500 stands for zero in the data rows.
Two rows play each game, the first against the second. How much does the first row win by? 15 is about a draw, 30 a big win and 0 a big loss. Wins can go round in a circle: one row can beat a second, the second a third and the third the first. Each row has two weighted sums of its numbers, A and B, taken from their middle values. A row wins by its A times the other's B, less its B times the other's A.
array([551., 501., 392., 346., 507., 655., 202., 493., 338., 450., 411., 828.,
       689., 509., 647., 630.])
array([647., 366., 436., 431., 538., 537., 532., 444., 518., 425., 382., 458.,
       400., 467., 481., 407.]) >> 18
array([601., 341., 574., 534., 391., 579., 572., 365., 512., 427., 489., 367.,
       285., 497., 452., 373.])
array([313., 613., 669., 463., 359., 484., 658., 630., 337., 422., 477., 402.,
       419., 535., 424., 335.]) >> 12
array([659., 464., 548., 530., 575., 406., 478., 436., 499., 227., 405., 461.,
       283., 555., 531., 431.])
array([600., 408., 311., 410., 568., 486., 506., 556., 479., 420., 455., 633.,
       583., 435., 479., 478.]) >> 13
array([618., 367., 548., 533., 531., 476., 538., 434., 485., 312., 440., 422.,
       351., 496., 519., 415.])
array([426., 378., 535., 401., 274., 474., 399., 203., 483., 596., 217., 243.,
       408., 595., 452., 510.]) >> 15
array([515., 572., 649., 242., 385., 238., 662., 590., 433., 307., 256., 351.,
       249., 548., 519., 557.])
array([581., 487., 323., 448., 509., 644., 306., 533., 410., 490., 440., 791.,
       726., 472., 587., 592.]) >> 13
array([548., 502., 582., 213., 370., 423., 445., 385., 598., 511., 475., 443.,
       427., 584., 587., 638.])
array([542., 409., 262., 482., 611., 492., 467., 599., 468., 485., 406., 615.,
       682., 461., 501., 556.]) >> 16
array([552., 413., 254., 507., 630., 526., 469., 596., 453., 482., 383., 628.,
       706., 484., 496., 564.])
array([341., 602., 601., 440., 537., 370., 344., 254., 675., 775., 866., 487.,
       451., 580., 592., 708.]) >> 14
array([ 47., 591., 682., 582., 429., 324., 295., 756., 680., 487., 380., 445.,
       492., 592., 434., 605.])
array([526., 359., 260., 523., 708., 543., 578., 633., 517., 492., 372., 507.,
       646., 494., 450., 542.]) >> 9
array([510., 699., 638., 294., 460., 294., 639., 466., 374., 463., 460., 432.,
       297., 502., 514., 617.])
array([550., 407., 256., 482., 628., 512., 476., 625., 454., 476., 387., 632.,
       680., 445., 481., 560.]) >> 15
array([543., 403., 257., 483., 619., 493., 487., 593., 445., 492., 385., 625.,
       669., 481., 469., 559.])
array([311., 656., 708., 438., 631., 361., 370., 252., 760., 860., 999., 500.,
       372., 735., 557., 768.]) >> 14
array([416., 555., 283., 717., 470., 499., 407., 600., 389., 447., 504., 743.,
       757., 229., 420., 560.])
array([535., 539., 675., 194., 465., 267., 615., 299., 713., 559., 490., 334.,
       332., 650., 542., 608.]) >> 15
array([485., 628., 666., 496., 207., 579., 653., 542., 495., 662., 686., 611.,
       691., 139., 441., 288.])
array([270., 645., 732., 604., 406., 611., 598., 796., 375., 204., 558., 414.,
       425., 796., 438., 355.]) >> 7
array([555., 466., 301., 472., 545., 618., 359., 551., 399., 481., 416., 787.,
       718., 445., 556., 582.])
array([517., 406., 325., 358., 615., 514., 362., 545., 443., 431., 376., 680.,
       631., 525., 564., 605.]) >> 16
array([703., 339., 465., 626., 500., 590., 716., 474., 554., 420., 566., 535.,
       393., 335., 625., 304.])
array([585., 514., 352., 443., 463., 713., 264., 514., 369., 472., 465., 872.,
       783., 435., 623., 606.]) >> 19
array([357., 548., 781., 582., 106., 668., 659., 548., 443., 511., 809., 553.,
       519., 210., 443., 254.])
array([565., 337., 429., 420., 495., 549., 541., 462., 473., 448., 390., 413.,
       457., 499., 449., 458.]) >> 22
array([395., 695., 632., 422., 425., 489., 560., 230., 307., 568., 598., 554.,
       328., 499., 465., 546.])
array([556., 427., 278., 488., 571., 581., 394., 577., 418., 480., 403., 700.,
       692., 472., 549., 572.]) >> 17
array([516., 680., 724., 290., 600., 258., 721., 346., 616., 596., 639., 356.,
       299., 578., 520., 635.])
array([245., 557., 737., 344., 444., 175., 469., 807., 716., 377., 174., 296.,
       310., 711., 642., 614.]) >> 22
array([557., 463., 299., 463., 562., 600., 380., 555., 412., 480., 426., 773.,
       707., 466., 566., 578.])
array([648., 364., 547., 600., 406., 585., 638., 423., 543., 415., 527., 446.,
       315., 419., 523., 312.]) >> 13
array([499., 450., 315., 502., 598., 508., 609., 532., 579., 537., 421., 567.,
       526., 360., 415., 454.])
array([657., 678., 512., 394., 480., 577., 509., 536., 433., 228., 460., 756.,
       364., 616., 711., 527.]) >> 13
array([626., 314., 524., 543., 447., 569., 608., 428., 520., 414., 494., 429.,
       327., 438., 492., 352.])
array([656., 331., 403., 523., 562., 553., 677., 560., 551., 412., 498., 514.,
       413., 375., 518., 370.]) >> 15
array([398., 380., 447., 473., 394., 448., 414., 298., 589., 648., 255., 207.,
       521., 611., 448., 582.])
array([636., 387., 611., 599., 359., 585., 598., 360., 543., 423., 512., 376.,
       269., 460., 480., 327.]) >> 16
array([594., 343., 337., 441., 612., 558., 637., 601., 551., 392., 457., 516.,
       535., 426., 435., 472.])
array([419., 480., 265., 632., 555., 505., 471., 598., 438., 458., 459., 665.,
       688., 309., 414., 560.]) >> 15
array([381., 648., 728., 347., 602., 374., 382., 418., 767., 787., 783., 456.,
       417., 599., 519., 815.])
array([357., 768., 698., 618., 541., 518., 809., 790., 258., 389., 462., 442.,
       610., 675., 456., 265.]) >> 23
array([693., 388., 418., 566., 483., 509., 576., 503., 513., 418., 573., 648.,
       405., 393., 527., 353.])
array([560., 465., 310., 462., 551., 603., 377., 571., 411., 477., 416., 751.,
       729., 471., 563., 586.]) >> 17
array([542., 386., 259., 488., 610., 520., 495., 600., 461., 484., 394., 630.,
       671., 470., 493., 560.])
array([729., 441., 425., 609., 445., 526., 539., 447., 486., 414., 598., 743.,
       391., 428., 533., 304.]) >> 15
array([694., 371., 564., 521., 410., 562., 524., 355., 520., 444., 475., 440.,
       284., 491., 492., 363.])
array([514., 360., 577., 577., 319., 656., 559., 378., 534., 449., 604., 406.,
       329., 412., 395., 336.]) >> 14
array([287., 683., 486., 552., 519., 342., 270., 405., 466., 755., 626., 461.,
       556., 459., 486., 744.])
array([337., 629., 536., 362., 514., 431., 149., 538., 585., 698., 564., 455.,
       606., 468., 486., 784.]) >> 17
array([523., 455., 544., 307., 405., 476., 185., 458., 712., 596., 433., 388.,
       508., 570., 568., 754.])
array([611., 508., 352., 445., 473., 708., 263., 519., 351., 476., 468., 872.,
       765., 440., 623., 606.]) >> 12
array([544., 479., 380., 341., 523., 651., 228., 488., 352., 430., 402., 812.,
       678., 495., 655., 625.])
array([461., 377., 481., 423., 348., 468., 437., 268., 485., 611., 203., 226.,
       473., 583., 455., 530.]) >> 13
array([655., 402., 313., 378., 723., 651., 358., 609., 443., 379., 387., 710.,
       700., 468., 652., 552.])
array([ 30., 858., 725., 839., 688., 608., 621., 261., 449., 777., 772., 396.,
       449., 659., 273., 536.]) >> 29
array([369., 694., 580., 497., 486., 361., 441., 252., 402., 681., 677., 496.,
       389., 483., 508., 629.])
array([553., 439., 282., 462., 567., 564., 421., 589., 426., 473., 409., 717.,
       688., 435., 557., 572.]) >> 17
array([109., 728., 798., 568., 507., 536., 690., 694., 457., 306., 457., 338.,
       244., 780., 399., 409.])
array([550., 458., 278., 486., 565., 590., 403., 560., 417., 490., 417., 698.,
       684., 467., 513., 578.]) >> 8
array([452., 618., 374., 579., 431., 642., 228., 551., 342., 468., 583., 889.,
       827., 380., 582., 606.])
array([444., 589., 709., 299., 521., 243., 479., 406., 850., 701., 526., 239.,
       421., 752., 473., 749.]) >> 17
array([465., 397., 318., 502., 524., 420., 371., 475., 537., 603., 310., 491.,
       662., 556., 502., 610.])
array([388., 593., 583., 474., 405., 495., 172., 294., 642., 763., 815., 497.,
       471., 509., 568., 779.]) >> 15
array([440., 716., 649., 232., 486., 277., 608., 754., 472., 273., 258., 424.,
       312., 560., 534., 641.])
array([587., 330., 506., 472., 529., 465., 526., 464., 449., 344., 425., 417.,
       377., 518., 506., 439.]) >> 11
array([507., 598., 687., 287., 517., 334., 523., 291., 679., 661., 672., 414.,
       384., 586., 562., 662.])
array([594., 322., 471., 457., 490., 558., 573., 454., 496., 413., 426., 412.,
       408., 480., 447., 416.]) >> 14
array([536., 463., 404., 407., 380., 520., 302., 362., 327., 508., 369., 619.,
       599., 521., 540., 535.])
array([607., 315., 489., 518., 486., 576., 586., 451., 522., 406., 474., 429.,
       373., 455., 446., 392.]) >> 14
array([630., 346., 374., 465., 582., 545., 663., 574., 530., 411., 488., 534.,
       483., 400., 496., 410.])
array([551., 428., 263., 478., 577., 557., 382., 564., 441., 490., 422., 718.,
       709., 471., 511., 582.]) >> 14
array([677., 333., 440., 583., 528., 577., 688., 538., 565., 413., 534., 551.,
       357., 372., 575., 338.])
array([546., 596., 671., 201., 492., 404., 595., 331., 586., 573., 633., 443.,
       360., 568., 587., 639.]) >> 15
array([712., 431., 615., 692., 371., 590., 676., 374., 565., 412., 594., 461.,
       371., 381., 609., 247.])
array([108., 655., 567., 650., 748., 272., 358., 497., 468., 781., 483., 244.,
       407., 526., 284., 555.]) >> 12
array([172., 696., 610., 664., 654., 328., 562., 519., 367., 607., 480., 227.,
       296., 612., 358., 467.])
array([298., 787., 695., 724., 447., 683., 640., 922., 240., 224., 696., 572.,
       575., 648., 470., 318.]) >> 8
array([678., 315., 450., 590., 508., 575., 702., 518., 579., 410., 564., 547.,
       389., 340., 598., 316.])
array([482., 669., 568., 631., 190., 668., 577., 602., 412., 406., 674., 590.,
       595., 261., 474., 265.]) >> 11
array([465., 388., 415., 456., 445., 484., 445., 376., 512., 608., 230., 267.,
       541., 572., 439., 557.])
array([827., 424., 325., 478., 672., 578., 514., 533., 533., 395., 450., 671.,
       477., 434., 563., 385.]) >> 14
array([461., 781., 611., 727., 577., 461., 731., 721., 271., 504., 427., 434.,
       679., 654., 371., 260.])
array([694., 415., 517., 608., 388., 501., 511., 391., 492., 414., 540., 551.,
       325., 458., 472., 325.]) >> 25
array([473., 426., 351., 501., 445., 494., 311., 424., 490., 591., 384., 582.,
       666., 517., 527., 621.])
array([309., 817., 753., 514., 300., 719., 881., 895., 379., 235., 923., 766.,
       659., 348., 675., 184.]) >> 10
array([373., 371., 438., 464., 405., 487., 405., 309., 615., 663., 283., 195.,
       529., 625., 449., 582.])
array([396., 548., 616., 578., 213., 646., 481., 681., 317., 227., 573., 411.,
       478., 612., 492., 339.]) >> 15
array([545., 429., 255., 496., 620., 512., 463., 603., 463., 480., 387., 629.,
       665., 487., 499., 568.])
array([519., 478., 665., 255., 340., 271., 480., 286., 653., 608., 406., 269.,
       343., 718., 480., 596.]) >> 14
array([591., 346., 320., 428., 607., 536., 603., 611., 533., 407., 422., 511.,
       518., 416., 396., 464.])
array([446., 606., 673., 356., 469., 433., 360., 323., 694., 710., 761., 470.,
       373., 555., 554., 747.]) >> 13
array([545., 401., 262., 490., 630., 511., 464., 604., 448., 494., 411., 635.,
       669., 483., 468., 557.])
array([539., 338., 259., 508., 699., 532., 590., 644., 535., 490., 366., 489.,
       629., 520., 416., 543.]) >> 17
array([637., 359., 551., 600., 426., 567., 620., 406., 534., 409., 541., 452.,
       321., 398., 511., 318.])
array([504., 355., 376., 434., 544., 526., 508., 475., 407., 521., 331., 366.,
       551., 533., 439., 521.]) >> 18
array([657., 363., 537., 591., 442., 595., 621., 431., 553., 411., 516., 441.,
       318., 437., 505., 332.])
array([169., 668., 748., 512., 885.,  82., 464., 360., 552., 790., 748., 365.,
       484., 528., 510., 665.]) >> 19
array([111., 757., 629., 666., 641., 719., 500., 893., 440., 509., 553., 622.,
       550., 420., 259., 477.])
array([139., 641., 673., 565., 781., 235., 164., 364., 728., 951., 958., 372.,
       633., 573., 534., 803.]) >> 19
array([609., 305., 554., 508., 383., 572., 550., 353., 509., 406., 473., 356.,
       303., 509., 455., 377.])
array([582., 555., 644., 183., 321., 463., 377., 487., 643., 511., 482., 422.,
       392., 541., 579., 730.]) >> 20
array([509., 612., 670., 317., 414., 301., 539., 383., 585., 565., 474., 343.,
       351., 558., 497., 644.])
array([640., 346., 378., 477., 583., 541., 664., 571., 561., 413., 478., 516.,
       458., 403., 492., 410.]) >> 15
array([703., 375., 567., 541., 392., 542., 524., 333., 533., 447., 474., 434.,
       280., 478., 477., 342.])
array([203., 676., 749., 647., 428., 644., 566., 694., 462., 317., 505., 336.,
       308., 810., 408., 405.]) >> 8
array([559., 693., 588., 708., 391., 574., 704., 679., 325., 429., 509., 448.,
       682., 527., 419., 241.])
array([396., 615., 621., 418., 523., 297., 444., 189., 592., 720., 708., 428.,
       399., 609., 519., 610.]) >> 20
array([510., 501., 614., 272., 301., 506., 208., 497., 776., 629., 563., 386.,
       448., 511., 558., 801.])
array([663., 447., 592., 603., 319., 511., 465., 295., 486., 442., 532., 500.,
       286., 501., 490., 323.]) >> 12
array([431., 497., 250., 632., 554., 495., 462., 624., 425., 463., 467., 663.,
       721., 324., 454., 555.])
array([568., 322., 455., 473., 481., 556., 561., 446., 504., 421., 441., 417.,
       416., 465., 439., 415.]) >> 16
array([512., 684., 690., 325., 457., 437., 498., 283., 562., 646., 734., 524.,
       343., 507., 574., 707.])
array([703., 325., 475., 636., 485., 566., 738., 494., 563., 425., 558., 537.,
       383., 335., 633., 289.]) >> 12
array([433., 508., 273., 569., 563., 454., 496., 523., 516., 551., 382., 636.,
       677., 387., 412., 546.])
array([573., 437., 387., 466., 513., 497., 667., 470., 583., 500., 502., 597.,
       439., 318., 529., 364.]) >> 16
array([544., 802., 481., 857., 545., 515., 538., 637., 356., 597., 439., 480.,
       721., 414., 332., 311.])
array([463., 476., 516., 381., 341., 451., 227., 376., 667., 662., 542., 386.,
       520., 547., 560., 729.]) >> 16
array([527., 335., 258., 517., 690., 495., 575., 641., 523., 490., 383., 501.,
       656., 501., 436., 539.])
array([638., 316., 521., 565., 441., 574., 601., 431., 535., 407., 504., 428.,
       357., 441., 483., 354.]) >> 14
array([561., 423., 260., 493., 630., 498., 474., 616., 458., 478., 373., 622.,
       678., 482., 496., 562.])
array([322., 808., 691., 786., 554., 644., 593., 783., 296., 399., 525., 473.,
       536., 691., 331., 364.]) >> 24
array([546., 613., 531., 367., 352., 442., 526., 356., 601., 629., 444., 483.,
       301., 477., 469., 403.])
array([697., 353., 495., 673., 462., 573., 749., 477., 566., 398., 596., 534.,
       395., 310., 668., 266.]) >> 24
array([559., 437., 286., 480., 586., 561., 396., 577., 419., 485., 399., 724.,
       684., 469., 531., 575.])
array([381., 580., 614., 392., 547., 194., 405., 331., 731., 721., 615., 282.,
       461., 642., 511., 685.]) >> 16
array([715., 694., 668., 496., 359., 528., 646., 488., 465., 338., 488., 593.,
       204., 580., 576., 476.])
array([452., 366., 315., 515., 558., 503., 488., 526., 579., 598., 276., 355.,
       644., 579., 432., 587.]) >> 13
array([769., 433., 524., 579., 372., 503., 512., 357., 497., 458., 546., 605.,
       314., 426., 519., 311.])
array([634., 325., 378., 492., 578., 576., 660., 569., 542., 409., 485., 530.,
       463., 406., 500., 416.]) >> 15
array([694., 375., 406., 564., 487., 498., 579., 506., 489., 428., 549., 651.,
       415., 424., 529., 350.])
array([571., 480., 295., 464., 539., 631., 378., 571., 411., 482., 421., 736.,
       705., 459., 552., 581.]) >> 16
array([764., 504., 389., 497., 537., 494., 643., 410., 633., 511., 535., 648.,
       550., 261., 646., 388.])
array([475., 572., 631., 304., 463., 309., 482., 251., 630., 656., 647., 409.,
       382., 589., 536., 631.]) >> 14
array([487., 443., 351., 499., 467., 483., 290., 441., 476., 583., 377., 580.,
       689., 510., 513., 609.])
array([541., 347., 257., 504., 690., 525., 576., 636., 507., 485., 362., 492.,
       656., 484., 416., 543.]) >> 17
array([331., 533., 577., 461., 485., 324., 269., 218., 724., 806., 762., 377.,
       490., 641., 541., 680.])
array([523., 328., 613., 405., 280., 524., 439., 244., 344., 506., 299., 337.,
       319., 583., 497., 439.]) >> 21
array([218., 630., 563., 508., 826., 132., 232., 339., 853., 806., 555., 197.,
       589., 746., 381., 738.])
array([433., 679., 630., 663., 293., 652., 609., 746., 286., 261., 612., 520.,
       565., 584., 475., 291.]) >> 24
array([169., 811., 729., 845., 500., 716., 436., 758., 402., 409., 607., 507.,
       454., 609., 335., 454.])
array([458., 614., 544., 427., 587., 278., 583., 711., 403., 129., 381., 568.,
       287., 605., 647., 482.]) >> 9
array([648., 345., 543., 576., 423., 584., 630., 402., 549., 401., 539., 437.,
       299., 412., 519., 321.])
array([414., 532., 517., 655., 298., 620., 510., 651., 337., 273., 555., 473.,
       448., 524., 415., 410.]) >> 12
array([699., 368., 492., 525., 466., 553., 585., 406., 526., 440., 490., 492.,
       344., 424., 515., 345.])
array([298., 478., 679., 436., 247., 547., 552., 773., 306., 130., 541., 407.,
       427., 659., 571., 345.]) >> 14
array([631., 333., 466., 550., 561., 469., 615., 526., 536., 288., 503., 516.,
       381., 477., 585., 407.])
array([607., 317., 494., 514., 468., 563., 574., 434., 501., 417., 467., 419.,
       378., 457., 469., 390.]) >> 16
array([469., 555., 679., 262., 465., 264., 468., 434., 756., 623., 447., 235.,
       396., 663., 465., 715.])
array([676., 454., 360., 353., 652., 729., 256., 562., 414., 386., 493., 822.,
       759., 418., 731., 575.]) >> 9
array([634., 315., 509., 516., 469., 561., 606., 446., 507., 419., 496., 422.,
       354., 454., 471., 365.])
array([255., 685., 626., 531., 680., 295., 323., 279., 597., 829., 922., 497.,
       504., 541., 551., 725.]) >> 14
array([521., 787., 560., 847., 562., 515., 660., 701., 266., 530., 481., 430.,
       705., 633., 347., 279.])
array([688., 332., 479., 621., 485., 590., 726., 516., 573., 402., 558., 527.,
       398., 328., 625., 300.]) >> 28
array([699., 329., 475., 641., 476., 598., 726., 495., 590., 409., 561., 552.,
       388., 324., 640., 290.])
array([668., 379., 553., 608., 430., 594., 629., 426., 581., 412., 538., 449.,
       323., 424., 527., 313.]) >> 14
array([406., 521., 281., 622., 523., 490., 415., 594., 407., 472., 468., 731.,
       751., 358., 471., 579.])
array([652., 400., 622., 621., 374., 573., 599., 352., 552., 415., 531., 401.,
       291., 477., 496., 303.]) >> 13
array([510., 547., 784., 187., 618., 270., 611., 348., 999., 712., 749., 267.,
       324., 883., 567., 751.])
array([549., 395., 246., 481., 607., 500., 494., 599., 462., 495., 391., 633.,
       680., 468., 497., 558.]) >> 12
array([531., 356., 258., 503., 683., 529., 581., 647., 518., 473., 373., 502.,
       640., 494., 415., 539.])
array([413., 478., 260., 647., 522., 506., 471., 613., 438., 460., 434., 650.,
       702., 319., 425., 552.]) >> 16
array([413., 652., 679., 357., 573., 200., 536., 410., 686., 650., 551., 302.,
       380., 611., 468., 698.])
array([338., 642., 697., 714., 286., 728., 482., 908., 292., 182., 709., 483.,
       526., 729., 433., 367.]) >> 20
array([427., 650., 503., 813., 326., 629., 464., 614., 284., 440., 474., 468.,
       484., 517., 336., 409.])
array([562., 434., 274., 482., 587., 578., 415., 571., 427., 482., 419., 710.,
       708., 454., 530., 577.]) >> 13
array([470., 640., 656., 343., 436., 301., 546., 339., 524., 580., 527., 397.,
       336., 520., 524., 647.])
array([273., 669., 617., 443., 691., 394., 200., 489., 749., 843., 811., 454.,
       604., 462., 517., 846.]) >> 16
array([548., 337., 448., 409., 507., 538., 556., 460., 474., 444., 394., 401.,
       457., 507., 455., 460.])
array([584., 326., 468., 450., 500., 550., 594., 461., 510., 413., 431., 418.,
       407., 471., 430., 418.]) >> 15
array([538., 342., 252., 519., 694., 524., 585., 637., 526., 487., 364., 504.,
       647., 499., 409., 537.])
array([665., 430., 307., 366., 728., 635., 337., 602., 456., 369., 363., 726.,
       696., 470., 650., 551.]) >> 13
array([218., 560., 557., 527., 615., 260., 133., 310., 888., 930., 774., 280.,
       541., 802., 494., 801.])
array([430., 569., 337., 603., 503., 562., 317., 579., 388., 465., 476., 816.,
       783., 348., 535., 587.]) >> 17
array([581., 337., 459., 463., 499., 565., 562., 457., 493., 406., 445., 402.,
       412., 477., 460., 424.])
array([346., 714., 581., 741., 543., 473., 584., 545., 237., 580., 491., 283.,
       494., 636., 292., 363.]) >> 15
array([670., 350., 553., 602., 405., 586., 641., 396., 565., 420., 551., 437.,
       330., 421., 522., 310.])
array([599., 351., 338., 334., 700., 514., 434., 531., 513., 381., 282., 403.,
       520., 599., 525., 501.]) >> 12
array([550., 402., 258., 495., 618., 500., 497., 597., 462., 472., 390., 624.,
       695., 495., 475., 560.])
array([389., 542., 643., 563., 245., 636., 473., 644., 279., 257., 527., 341.,
       436., 654., 420., 347.]) >> 17
array([428., 674., 705., 378., 562., 324., 499., 356., 657., 703., 727., 448.,
       333., 568., 530., 722.])
array([646., 330., 405., 527., 541., 566., 672., 553., 552., 401., 506., 540.,
       428., 376., 526., 376.]) >> 15
array([578., 315., 461., 448., 501., 546., 585., 466., 494., 410., 431., 413.,
       411., 481., 437., 417.])
array([574., 503., 325., 453., 528., 668., 294., 531., 359., 494., 418., 833.,
       743., 450., 591., 594.]) >> 16
array([781., 426., 395., 543., 503., 538., 558., 498., 526., 433., 528., 683.,
       444., 375., 541., 338.])
array([613., 657., 808., 734., 221., 587., 697., 477., 560., 365., 767., 509.,
       220., 392., 444., 325.]) >> 17
array([370., 634., 621., 335., 642., 297., 335., 458., 643., 687., 607., 442.,
       490., 428., 477., 771.])
array([485., 462., 371., 480., 417., 544., 254., 408., 452., 576., 462., 626.,
       691., 515., 565., 633.]) >> 12
array([595., 542., 665., 182., 382., 343., 613., 456., 497., 374., 399., 410.,
       269., 581., 574., 575.])
array([449., 583., 660., 450., 197., 489., 653., 512., 492., 630., 605., 543.,
       616., 219., 439., 335.]) >> 10
array([527., 358., 249., 511., 683., 535., 593., 654., 506., 481., 390., 523.,
       657., 486., 444., 547.])
array([490., 594., 756., 763., 271., 572., 577., 691., 509., 245., 867., 639.,
       469., 199., 711., 281.]) >> 19
array([318., 614., 652., 428., 632., 292., 423., 196., 731., 819., 884., 411.,
       397., 688., 539., 682.])
array([576., 516., 348., 441., 470., 711., 272., 515., 347., 479., 442., 865.,
       749., 452., 612., 603.]) >> 17
